In the data rows, 50 means zero.
Here are some points, one per row:
[35 67 14 53 80 79 78 65 23 23 60 26 31 86 37 59 52 64 23 40 72 77  0 44 56 21  6 43 60 93 71  0 29 24 15 10 61 37 50 41 29 48 45 91 20  6 60 57 82 55 43 61 59 56 53 31 17 64]
[48 46 52 43 58 77 49 44 57 41 58 67 33 19 33 57 68 68 49 55 59 36 44 28 52 45 64 33 72 49 36 37 66 70 58 76 32 75 62 67 37 43 70 23 59 32 49 57 35 28 45 38 58 68 37 25 42 57]
[57 71  0 44 57 32 69 48 86 58 41 62 55 61 53 34 27 40 40 72 31 55 94 75 58 36 76 58 66 48 52 69 22 51 23 52 46 54 56 50 43 32 83 69 46 49 53 67 52 42 81 65 66 52 80 41 49 67]
[44 30 65 29 56 43 60 75 16 69 66 56 60 55 39 34 46 58 67 48 50 33 63 41 47 27 55 66 60 52 38 42 14 36 61 71 31 54 46 43 59 74 42 24 33 45 51 47 31 13 26 47 67 59 48 78 34 46]
[93 57 39 42 31 37 31 43 28 31 50 42 37 32 25 20 38 62 33 89 58 60 52 44 69 93 45 63 60 31 86 56 41 16 61 33 25 56 40 33 15 52 63 78 43 22 49 38 19 99 31 46 44 11 88 59 97 63]
[21 60 39 48 65 63 41 69 39 23 68 17 96 54 40 68 57 45 78 38 58 80 45 40 60 47 44 38 69 72 36 16 65 73 38 60 10 41 63 80 66 46 27 66 29 68 44 26 41 85 32 33 40 62 19 39 48 58]
[31 41 47 72 53 32 80 55  4 56 48 22 65 52 82 29 43 69 64 41 56 53 58 55 53 64 54 58 52 46 33 49 85 72 59 60 98 68 52 44 49 48 45 37 47 37 45 50 46 56 44 53 64 53 48 43 66 71]
[48 86 54 67 76 24 38 48 46 24 45 26 33 46 53 78 78 44 43 69 64 76 37 18 49 70 36 57 73 74 41 69 46 42 45 31 40 52 43 55 73 42 47 66 20 34 76 45 69 25 39 61 56 47 60 54 29 61]
[29 15 70 98 24 39 34 54 82 13 14 56 68 77 50 49 48 71 43 53 37 40 40 35 42 34 88 53 68 55 35 64 25 42 34 71 59 48 93 50 43 40 39 58 44 37 29 53 25 48 54 34 39 44 65 50 70 62]
[53 41 38 30 35 35 35 37 60 43 45 22 23 27 38 45 64 69 73 76 44 31 76 49 50 50 68 55 46 62 27 62 73 56 40 67 52 16 40 34 21 68 44 60 30 53 64 46 57 62 65 60 60 72  8 46 59 39]
[74 48 44 48 49 77 21 67 42 76 72 48 68 20 69 83 31 77 53 35 58 43 42 36  8 67 75 45 54 68 90 46 54 21 35 62 85 50 58 83 81 29 90  7 31 55 36 73 58 54  8 52 63 20 14 99 78 24]
[35 34 32 48  8 44 49 89 37 74 68 69 41 34 78 72 59  7 25 62 49 45 85 63 46 35 78 16 48 67 88 73 52 70 41 86 76 42 75 53 74  7 68 67 66 29 55 69 77 41 51 66 40 36 29 32 64 56]
[32 24 74 60 56 50 49 47 48 56 48 44 25 87 68 52 54 60 70 59 60 92 34 54 46 51 36 75 57 39 65 43 40 36 68 68 35 40 44 78 41 47 72 29 55 76 51 52 62 44 56 40 46 44 59 21 69 13]
[40 84 54 67 23 58 27 42 61 35 57 34 44 59 51 52 13 63 72 66 70 43 46 62 52 43 29 12 53 31 48 79 54 69 54 66 31 35 60 44 52 51 34 35 62 56 54 85 56 33 19 65 22 63 49 48 54 73]
[29 41 50 26 78 50 55 23 32 41 70 43 39 32 56 58 54 35 71 48 20  7 53 71 66 51 51 49 49 40 59 58 50 56 58 10 54 42 69 51 53 45 80 56 37 39 42 53 20 28 42 47 49 75 43 37 35 58]
[30 61 46 18 14 53 49 70 65 30 69 45 58 50 42 42 47 29 26 43 47 16 68 41 61 83 35 51 52 40 47 59 19 66 45 48 41 62 42 48 31 38 48 46 67 82 47 34 72 32 46 59 72 25 29 37 45 36]
[11 61 35 42 49 15 15 52 70  4 64 65 69 32 39 30 46 32 22  0 70 37 57 44 20 49  0 35 49 27 42 99  0 31 37 33 86 65  0 38 61 67 53 17 66 50 41 31 35 61 71 55 43 12 18  0 23 46]
[69 51 44 46 64 48 10 56 62 38 50 55 34 56 83 65 49 50 51  5 43 73 40 69 42 80 66 35 74 42 51 28  7 70 70 47 70 53 69 33 42 72 67 46 85 58 30 38 31 52 69 48 38 71 69 80 47 20]
[50  6 81 44 69 30 40 48 71 55 24 35 62 46 25 40 63 67 48 51 50 66 19 46 64 64 56 71 36 38 72 62 25 60 68 85 88 35 74 39 24 74 48 67 55 35 31 45 59 55 26 70 16 51 69 69 14 65]
[76 34 55 73 49 65 55 56 66 63 46 39 57 80 48 57 82 37 73 18 54 46 31 86 45 64 47 46  0 28 48 46 40 62 62 43 42 65 41 27 68 77 55 52 43 59 99 61 55 69 66 68 63 51 61 55 50 45]
[51 15 33 43 30 47 32 44 41 74 38 62 47 37 51 63 54 38 78 71 40 23 39 64 62 35 33 75 55 66 22 41 50 81 37 46 44 57 52 51 73 70 24 26 52 66 33 90 59 51 54 44 51 34 59 26 54 63]
[72 64 60 33 55 64 38 50 20 58 36 64 63 58 40 56 39 45 39 37 25 66 82 63 19 64 31 71 42 81 47 56 77 52 78 43 63 44 43 35 42 21 15 27 34 53 54 74 53 55 84 55 49 42 63 56 22 39]
[52 46 95 38 71 43 51 57 35 57 78 40 89 54 50 62 41 60 36 84 52 56 44 60 25 51 58 42 48 28 30 62 69 31 34 39 52 59 66 46 41 66 67 81 46 51 57 67 31 51 62 43 37 57 44 50 41 52]
[48 64 32 35 44 59 50 63 30 58 38 99 33 65 60 94 37 43 46 29  9 66 46 36 48 30 95 61 31 35 38 90 39 80 54 41 35 74 50 59 63 42 44 71 51 42 56 38 62 70 47 46 47 63 30 70 23 34]
[79 37 53 46 39 39 81 31 35 61 60 65 59 63 46 36 47 20 71 54 62 46 28 35 82 30 59 62 76 52 65 51 66 55 61 51 57 55 66 40 56 43 41 22 64 77 58 44 61 62 59 59  8 59 52 54 46 35]
[94 42 68 45 34 51 52 36 55 50 55 39 39 43 58 25 61 61 61 28 23 32 84 36 14 39 17 68 61 34 52 64 70 47 45 64 38 44 71 81 58 41 49 71 53 55 59 38 67 42 47 33 68 37 72 62 52 76]
[82 51 18 79 43 56 47 62 48 47 38 37 32 52 19 28 42 53 58 68 74 48 67 58 22 83 73 47 50 39 99 14 99 21 50  0 34 77 35 19 40 44 61 47 51 36 27 38 53 65 54 57 77 70 66 45 77 64]
[33 52 44 45 43 60 76 47 38 37 62 55 46 30 36 63 49 57 71 39 72 45 41 62 45 19 64 40 12 43 33 35 40 57 66 65 50 36 30 44 54 20 42 52 67 78 55 16 36 47 81 34 36 31 74 62 38 67]
[83 26 28 70 22 63 77 53 47 44 53 35 76 43 44 60 83 40 41 50 46 92 41 59 56 65 36 33 20 31 36 93 64 19 55 18 21 41 33 47 72 41 29 44 61 48 50 46 34 38 47 65 75 86 55 45 75 30]
[18 79 31 48 36 52 70 27 62 69 36 28 59 48 46 61 37 50 43 67 63 44 51 28 49 30 50 57 56 37 49 46 70 58 80 58 72 24 71 48 53 67 42 67 85 41 50 44 58 41 63 30 79 50 64 64 37 41]
[86 45 63 52 93 80 62 41 57 78 45 83 65 36 85 33 43 53 50 99 49 75 56 44 52 80 54 43 22 55 73 16 18 36 24 63 59 38 30 21 48 41 23 53 67 55 66  6 44 75 28 48 43 40 44 32 16 57]
[75 33 40 80 50 74 99 56 85 72 62 51 26 87 37 49 70 69 52 64 69 66 48 99 62 68 25 40 15 38 12 60 51 35 78 24 41 48 51 53 79 62 54 46 56 28 47 72 30 51 73 58 35 40  0 79 93 57]
[31 61 50 68 55 49 29 34 49 64 57 54  8 33 51 55 45 28 16 30 24 36 43 58 43 50 82 71 53 56 47 52 44 50 17 59 51 55 59 58 43 55 34 13 77 53 67 42 48 70 65 51 45 72 57 74 70 46]
[51 39 40 41 56 15 46 37 58 58 47 81 56 58 65 71 56 44 24 34 51 67 88 35 43 27 36 55 38 25 49  0 75 58 57 57 42 38 57 45 42 72 43 42 40 53 20 59 43 33 48 53 36 50 40 49 65 48]
[54 28 64 56 45 51 55 12 51 50 41 43 40 44 61 50 19 67 37 30 71 47 63 56 65 59 61 46 60 77 60 51 63 50 56 57 28 39 63 69 54 55 49 67 30 45 62 40 38 27 75 64 52 28 59 42 43 31]
[34 60 52 65 80 41 32 53 68 64 49 49 55 51 69 49 57 41 58 63 32 29 27 44 64 38 32 43 74 30 13 18 73 39 56 87 27 69 27 52 44 24 70 65 65 66 40 72 30 42 58 58 43 38 47 55 35 49]
[58 56 73 24 47 41 47 43 32 69 40 48 51 53 50 49 38 60 28 49 47 45 62 37 64 62 36 55 54 57 41 29 27 55 61 50 61 53 12 76 52 62 64 42 76 51 46 38 57 36 35 52 42 85 59 32 70 66]
[40 48 83 31 60 47 53 33 70 32 55 45 49 50 22 49 42 30 69 49 45 45 56 36 63 20 67 39 56 35 54 53 32 40 33 37 72 54 40 76 36 24 27 57 49 51 38 39 46 71 57 42 85 67 68 62 34  9]
[44 83 71 53 65 37 45 77 55 91 25 76 58 67 31 43 64 67 65 44 30 35 44 44 40 45 46 46 30 78 53 63 59 55 48 48 50 46 56 62 47 48 61 60 21 72 46 29 55 38 48 64 57 60 41 48 80 66]
[ 3 75 90 35 34 56 41 25 69 45 48 56 52 56 55 14 60 36 41 59 43 73 47 49 77 18 67 58 34 71 57 53 66 61 57 41 32 69 33 25 51 66 37 36 53 62 48 52 70 28 17 43 51 23 52 55 53 66]
[63 79 30 44 57 57 57 68 66 46 20 41 49 53 82 22 41 64 41 39 80 21 41 29 60 51 44 56 46 63 37 25 60 61 33 32 44 52 51 47 47 35 47 41 33 46 73 65 67 46 48 16 22 56 45 58 30 32]
[47 58 55 70 47 66 71 63 33 25 52 61 50 15 32 46 55 27 52 48 44 36 41 62 58 62 32 35 75 67 58 68 82 37 47 49 65 40 31 54 41 99 56 77 33 48 42 62 78 68 35 18 57 37 81 45 54 47]
These points spread out most along one direction. How many in every 100 of the points above lie lower along it than each point below? Answers are rounded to whole numbers. More than half of the points above lie lower than the first one.
[29 41 50 26 78 50 55 23 32 41 70 43 39 32 56 58 54 35 71 48 20  7 53 71 66 51 51 49 49 40 59 58 50 56 58 10 54 42 69 51 53 45 80 56 37 39 42 53 20 28 42 47 49 75 43 37 35 58] 38
[53 41 38 30 35 35 35 37 60 43 45 22 23 27 38 45 64 69 73 76 44 31 76 49 50 50 68 55 46 62 27 62 73 56 40 67 52 16 40 34 21 68 44 60 30 53 64 46 57 62 65 60 60 72  8 46 59 39] 60
[54 28 64 56 45 51 55 12 51 50 41 43 40 44 61 50 19 67 37 30 71 47 63 56 65 59 61 46 60 77 60 51 63 50 56 57 28 39 63 69 54 55 49 67 30 45 62 40 38 27 75 64 52 28 59 42 43 31] 69
[82 51 18 79 43 56 47 62 48 47 38 37 32 52 19 28 42 53 58 68 74 48 67 58 22 83 73 47 50 39 99 14 99 21 50  0 34 77 35 19 40 44 61 47 51 36 27 38 53 65 54 57 77 70 66 45 77 64] 98
[58 56 73 24 47 41 47 43 32 69 40 48 51 53 50 49 38 60 28 49 47 45 62 37 64 62 36 55 54 57 41 29 27 55 61 50 61 53 12 76 52 62 64 42 76 51 46 38 57 36 35 52 42 85 59 32 70 66] 48
[94 42 68 45 34 51 52 36 55 50 55 39 39 43 58 25 61 61 61 28 23 32 84 36 14 39 17 68 61 34 52 64 70 47 45 64 38 44 71 81 58 41 49 71 53 55 59 38 67 42 47 33 68 37 72 62 52 76] 57
[76 34 55 73 49 65 55 56 66 63 46 39 57 80 48 57 82 37 73 18 54 46 31 86 45 64 47 46  0 28 48 46 40 62 62 43 42 65 41 27 68 77 55 52 43 59 99 61 55 69 66 68 63 51 61 55 50 45] 86
[11 61 35 42 49 15 15 52 70  4 64 65 69 32 39 30 46 32 22  0 70 37 57 44 20 49  0 35 49 27 42 99  0 31 37 33 86 65  0 38 61 67 53 17 66 50 41 31 35 61 71 55 43 12 18  0 23 46] 0
[32 24 74 60 56 50 49 47 48 56 48 44 25 87 68 52 54 60 70 59 60 92 34 54 46 51 36 75 57 39 65 43 40 36 68 68 35 40 44 78 41 47 72 29 55 76 51 52 62 44 56 40 46 44 59 21 69 13] 67
[31 41 47 72 53 32 80 55  4 56 48 22 65 52 82 29 43 69 64 41 56 53 58 55 53 64 54 58 52 46 33 49 85 72 59 60 98 68 52 44 49 48 45 37 47 37 45 50 46 56 44 53 64 53 48 43 66 71] 71
[86 45 63 52 93 80 62 41 57 78 45 83 65 36 85 33 43 53 50 99 49 75 56 44 52 80 54 43 22 55 73 16 18 36 24 63 59 38 30 21 48 41 23 53 67 55 66  6 44 75 28 48 43 40 44 32 16 57] 83
[33 52 44 45 43 60 76 47 38 37 62 55 46 30 36 63 49 57 71 39 72 45 41 62 45 19 64 40 12 43 33 35 40 57 66 65 50 36 30 44 54 20 42 52 67 78 55 16 36 47 81 34 36 31 74 62 38 67] 33
[47 58 55 70 47 66 71 63 33 25 52 61 50 15 32 46 55 27 52 48 44 36 41 62 58 62 32 35 75 67 58 68 82 37 47 49 65 40 31 54 41 99 56 77 33 48 42 62 78 68 35 18 57 37 81 45 54 47] 81
